Named turns come first, each shown by rows before and after it. Which turns, in which order, take the first row of each pair that follows to the second? Write the first one first, as in the answered first pair.
Ked:
[-0.12  1.24  0.03  2.74 -0.69 -0.53  1.09 -1.23  0.17 -0.36 -0.19 -0.80
 -0.33 -0.18 -2.60  0.11 -0.36  1.99] |-> [ 0.05 -0.54  0.22 -0.26 -2.06 -0.30 -1.27  0.87 -0.46 -1.60  0.55  2.96
 -1.61 -1.02  0.56  1.18 -0.13 -0.18]
[ 0.21 -0.39 -0.54  1.36 -0.36 -0.38  0.19  0.04  1.45  0.66  0.70  1.37
  0.27 -1.25 -0.68 -0.03 -0.10  0.38] |-> [-0.10  0.11 -0.45 -0.49 -0.23  0.55 -0.27  0.61  0.54  0.65  0.36  1.61
  0.18  0.15  1.12 -0.18 -0.47 -0.76]
[-1.90 -1.27 -0.10 -2.76 -2.26  0.54 -2.46  1.27  1.01 -3.20 -1.37  5.19
 -0.06 -2.88  4.93 -0.34 -0.09 -1.80] |-> [-2.58  5.03 -0.04 -2.42  2.22  2.54  0.51 -1.52  1.65  0.36 -2.79 -1.90
  2.99  2.42  1.53 -3.63 -1.62 -1.05]
vafup:
[-0.31  2.85  0.75 -0.93  1.31  0.55  2.00 -2.61 -0.07  1.25 -0.73 -4.50
  2.17  3.61 -0.62 -1.72 -1.52  0.61] |-> [ 1.21  0.31  1.40  0.50  0.38 -2.24  2.35 -2.08 -0.66  1.58  0.11 -3.81
  0.63  1.86 -3.37  1.88 -1.85  2.69]
[ 2.20 -0.52  1.65 -3.11 -1.37 -1.52  0.83  1.50 -0.77  1.18  0.74  1.67
 -0.92  3.45  1.33  1.21 -0.74 -0.07] |-> [ 2.05 -1.63  1.37 -2.44 -2.19 -2.00  0.24  1.36 -0.38  0.28  0.88  2.49
 -1.30  2.09  1.35  1.88 -0.57  0.02]
[ 0.32  0.33  1.21 -0.09  1.03 -1.36  1.32 -0.67  0.30  1.61 -0.37 -1.21
 -0.11  0.82 -2.65 -0.36  0.13  1.83] |-> [ 0.43 -1.41  0.97  1.18 -0.11 -1.76  0.75 -0.59  0.46  0.40 -0.66  0.05
 -0.72 -1.52 -2.61  0.50  0.45  2.11]
bim:
[ 0.42 -1.11 -0.35  1.57 -0.06 -0.93  0.51 -0.73  0.75 -0.21 -0.02  0.07
  0.20 -1.82 -0.79  0.86 -0.01  1.00] |-> [-0.42  1.10 -0.30 -1.35  2.00  0.61  0.60  0.14 -0.25  0.97 -0.04 -1.24
  0.74  1.34  0.32 -0.17 -0.88 -0.69]
[-0.14 -0.09 -0.21 -0.29 -0.21 -0.04 -0.30  0.11  0.72 -0.31  0.56  1.43
  0.43 -0.92  0.26  0.49  0.10  0.05] |-> [ 0.09  0.55 -0.16 -0.20  0.39 -0.61  0.25  0.08  0.34  0.31  0.44  0.21
  0.83 -0.29 -0.57  0.53 -0.14  0.72]
[ 0.79  0.46 -0.43  0.33  0.07  0.32  1.45  2.26 -1.54 -0.95  0.10  0.54
 -1.12 -1.13  1.08  0.16  1.49  0.20] |-> [ 1.06  1.06 -0.28  0.56  0.56  0.15  1.86  1.82 -1.45 -0.31 -0.01 -0.60
 -1.06 -0.37 -0.26  0.28  1.48  0.61]
[-0.49  1.59  0.19  1.16  0.08  2.66  1.00 -2.03  2.45  0.10  0.11  0.47
  0.81 -0.14  1.94 -1.44 -0.41 -2.58] |-> [ 0.01  0.31  0.12  3.04 -0.61  1.41  1.48 -2.63  2.69  0.20  0.10  0.25
  0.81 -2.08  0.09 -0.70  0.23 -1.04]
Now pairs of rows:
(two turns a pair)
[-0.32 -2.28 -0.18  0.88 -2.97  1.91 -2.69  1.05  1.04 -3.20  0.08  2.75
  0.60 -3.27  3.50 -1.48  2.11 -1.50] |-> [-1.00  1.92  0.63 -3.32  0.01  3.97 -1.94  1.83 -0.76 -0.73 -0.01  0.01
  1.75  2.40  3.68 -2.61  0.52 -3.29]  bim, bim
[ 0.34 -0.77  1.60 -3.50  1.82 -1.01 -1.74  0.88 -2.16 -0.15  1.64  0.51
 -2.73  0.33  1.60  0.96 -1.78 -2.11] |-> [-0.57 -1.29  0.59 -1.78  0.44  0.11 -2.59  0.22 -0.46 -1.92  1.03  1.26
 -2.20 -1.09  3.34 -1.17  0.07 -2.85]  Ked, bim
[ 0.36  1.83 -0.73  0.69  1.33  0.07  2.97 -2.06  2.70  1.85 -1.73 -5.03
  4.53  4.60 -4.40 -0.27  0.16  1.99] |-> [-0.36 -0.49 -0.17 -6.64 -1.40  1.69 -1.46  2.88  0.34 -0.58 -0.05  2.83
  2.05  4.95  3.61  1.94  0.67 -3.88]  Ked, Ked
[ 1.71 -2.50 -2.20  4.50 -0.05 -1.08  1.74  0.00  1.74 -1.69 -1.81  0.26
 -0.63 -1.56 -2.06  0.11  2.00  3.63] |-> [ 0.17  1.91 -2.41  1.69  2.89  1.81  2.26 -0.84  1.56  0.15 -2.68 -2.64
  1.58  3.06 -0.79 -3.00  0.77  1.44]  vafup, bim
[-1.17  2.51 -0.80 -1.07  0.94  1.77 -0.57 -0.55  0.70  1.23 -0.83 -1.45
  1.13  1.78  1.98 -3.04 -0.73 -1.30] |-> [-1.35  0.22 -1.06 -0.52 -0.86  1.36 -1.66  0.13  1.22 -0.66 -0.90  1.21
  0.63 -0.49  3.66 -2.57  0.09 -1.80]  bim, Ked
[ 1.19 -5.67  1.98 -0.58 -2.05 -3.56  1.49 -2.14 -1.57 -2.23 -0.20  1.55
 -2.74  2.06  0.41  1.79  0.52  2.75] |-> [ 0.96 -3.37  2.36 -3.58 -0.58 -2.30  1.16 -1.41 -2.86 -1.05  0.46  0.58
 -2.31  5.20  1.16  1.92 -0.30  1.05]  Ked, vafup
[-0.07 -1.26  1.22  2.18  1.37  0.13  0.23 -2.56 -0.47 -0.01  0.51 -0.12
  0.06 -0.73 -1.35 -0.45  0.87  0.94] |-> [-0.49 -1.93  1.27  1.64  0.56  0.75 -0.74 -2.07 -0.33 -1.31  0.36  1.34
 -0.42 -1.06  0.44 -0.87  1.11 -0.12]  bim, bim
[-1.99  1.52 -2.08 -0.83  1.44  2.17  1.36 -1.72  0.96  2.47 -1.31 -1.98
  2.33  1.56 -0.64 -3.44 -0.83  0.56] |-> [-2.34  1.08 -2.23 -1.59  0.41  2.79  0.36 -1.11  0.95  1.65 -1.34 -0.61
  2.24  1.14  1.39 -4.16 -0.68 -0.66]  bim, vafup
[ 0.37  1.46 -0.74 -2.57  1.92  1.29 -0.25  0.96 -1.06  0.10 -0.53 -0.83
 -0.27  2.79  0.28  0.72 -2.01 -0.58] |-> [ 1.04  0.85 -0.48  0.06  1.68 -0.44  1.14 -0.01 -0.60  0.50 -0.66 -1.75
 -0.56  0.93 -2.74  2.12 -1.93  1.81]  bim, bim
[ 0.35  4.49 -1.94 -0.44  1.33  0.36  0.43 -2.34  1.84  0.29 -1.22 -4.02
  2.74  3.80 -1.51 -2.49  0.14 -0.89] |-> [-0.71  2.59 -2.92  0.41 -0.96  1.39 -1.84 -2.68  3.39 -2.48 -1.67 -0.95
  2.41  1.14  1.91 -4.41  1.75 -2.52]  bim, Ked
[ 0.07 -1.19 -1.73 -0.65  1.38  1.93 -2.27  4.26 -0.99 -0.89  0.23  1.58
 -1.75  3.20  3.55 -3.83  0.84 -0.94] |-> [ 1.41 -4.25 -1.94  2.96 -0.05 -1.16 -1.53  3.77 -0.45 -1.74  0.50  2.62
 -3.11 -0.75  0.66 -0.83  1.64  2.12]  vafup, bim
[-1.98  1.69  0.07 -2.26 -1.66  0.86  1.57 -1.81  0.96 -0.69  0.28 -1.31
  0.24  3.71 -2.02 -2.98 -2.45 -1.81] |-> [-0.16 -2.36  0.50 -0.42 -3.52 -2.33  1.58 -0.69  0.43 -1.41  1.43  1.36
 -1.64  0.25 -4.12  1.18 -2.45  0.34]  vafup, Ked
[-0.40  2.99 -0.81  2.47  2.64 -0.55  3.96 -0.53 -2.85  2.92 -0.74 -5.98
 -0.45  1.89 -4.82  0.95 -2.01  3.18] |-> [ 0.03 -2.32 -1.48  6.58 -1.62 -2.87  1.64 -0.73 -1.09 -0.84 -0.64 -1.36
 -2.05 -5.24 -3.29  1.52  0.49  4.37]  bim, bim
[-0.41  1.33 -1.25 -1.29 -0.48  2.65 -2.77 -1.20 -0.30 -1.95 -0.03  0.60
 -1.26  0.52  3.12 -2.01  0.00 -2.28] |-> [-0.38  1.39 -1.83  1.38 -0.36  2.57 -1.63 -2.95  1.04 -2.33 -0.74 -1.01
 -0.31 -0.76  1.62 -3.09  0.81 -0.75]  Ked, bim
[ 1.33  1.75  0.20 -0.16  2.58  1.55  0.49 -0.95  1.06 -0.21 -0.85 -0.19
  0.55  2.33  0.53 -1.11  0.32 -1.64] |-> [ 1.73 -0.13 -0.20  2.88  1.19  0.72  0.51 -1.92  1.71 -1.60 -1.21 -0.10
  0.26 -0.45 -0.39 -1.34  1.49 -0.08]  Ked, vafup
[ 0.39 -1.55 -0.23  2.18 -1.76 -2.38  1.27 -0.18 -0.71 -0.22  0.12  0.41
 -0.48 -2.75 -2.88  2.34 -0.62  2.74] |-> [-2.13  1.26 -0.89 -2.35 -1.16  2.33 -0.93  0.57 -0.23 -0.89 -0.48  1.73
  0.99  0.65  3.22 -2.22  0.26 -2.52]  vafup, Ked
[-1.22 -1.55 -1.37  2.37  0.96  1.67 -1.17 -1.20  3.58 -2.32 -1.32 -0.03
  1.70 -0.76  0.58 -4.54  2.14 -0.83] |-> [-0.13 -0.72 -0.52  2.76  2.37 -0.13  0.53 -1.85  3.16 -0.15 -1.25 -2.40
  1.97 -0.41 -3.35 -3.06  1.24  1.75]  Ked, bim
[ 0.39 -0.50  0.30 -0.04 -1.23 -0.09 -0.34  0.56 -1.55 -0.26 -0.05  1.42
 -0.75 -0.88  0.37  1.95  0.01 -0.44] |-> [ 0.77 -0.20  0.64  0.83 -1.36 -0.34  0.38  0.24 -1.02 -0.29 -0.19  0.88
 -0.82 -1.46 -0.71  2.25  0.00  0.24]  bim, vafup
[-1.75 -1.36 -0.28  2.51 -1.36  1.13 -0.71  0.07  0.98 -2.31 -3.34  2.77
  1.64 -1.32 -3.68  3.98  0.82  2.05] |-> [-2.48  0.94  0.04 -2.74  0.44  3.24 -1.34  2.10 -0.72 -0.90 -2.97  2.90
  1.78  2.93 -1.25  3.85 -0.72 -1.09]  Ked, vafup
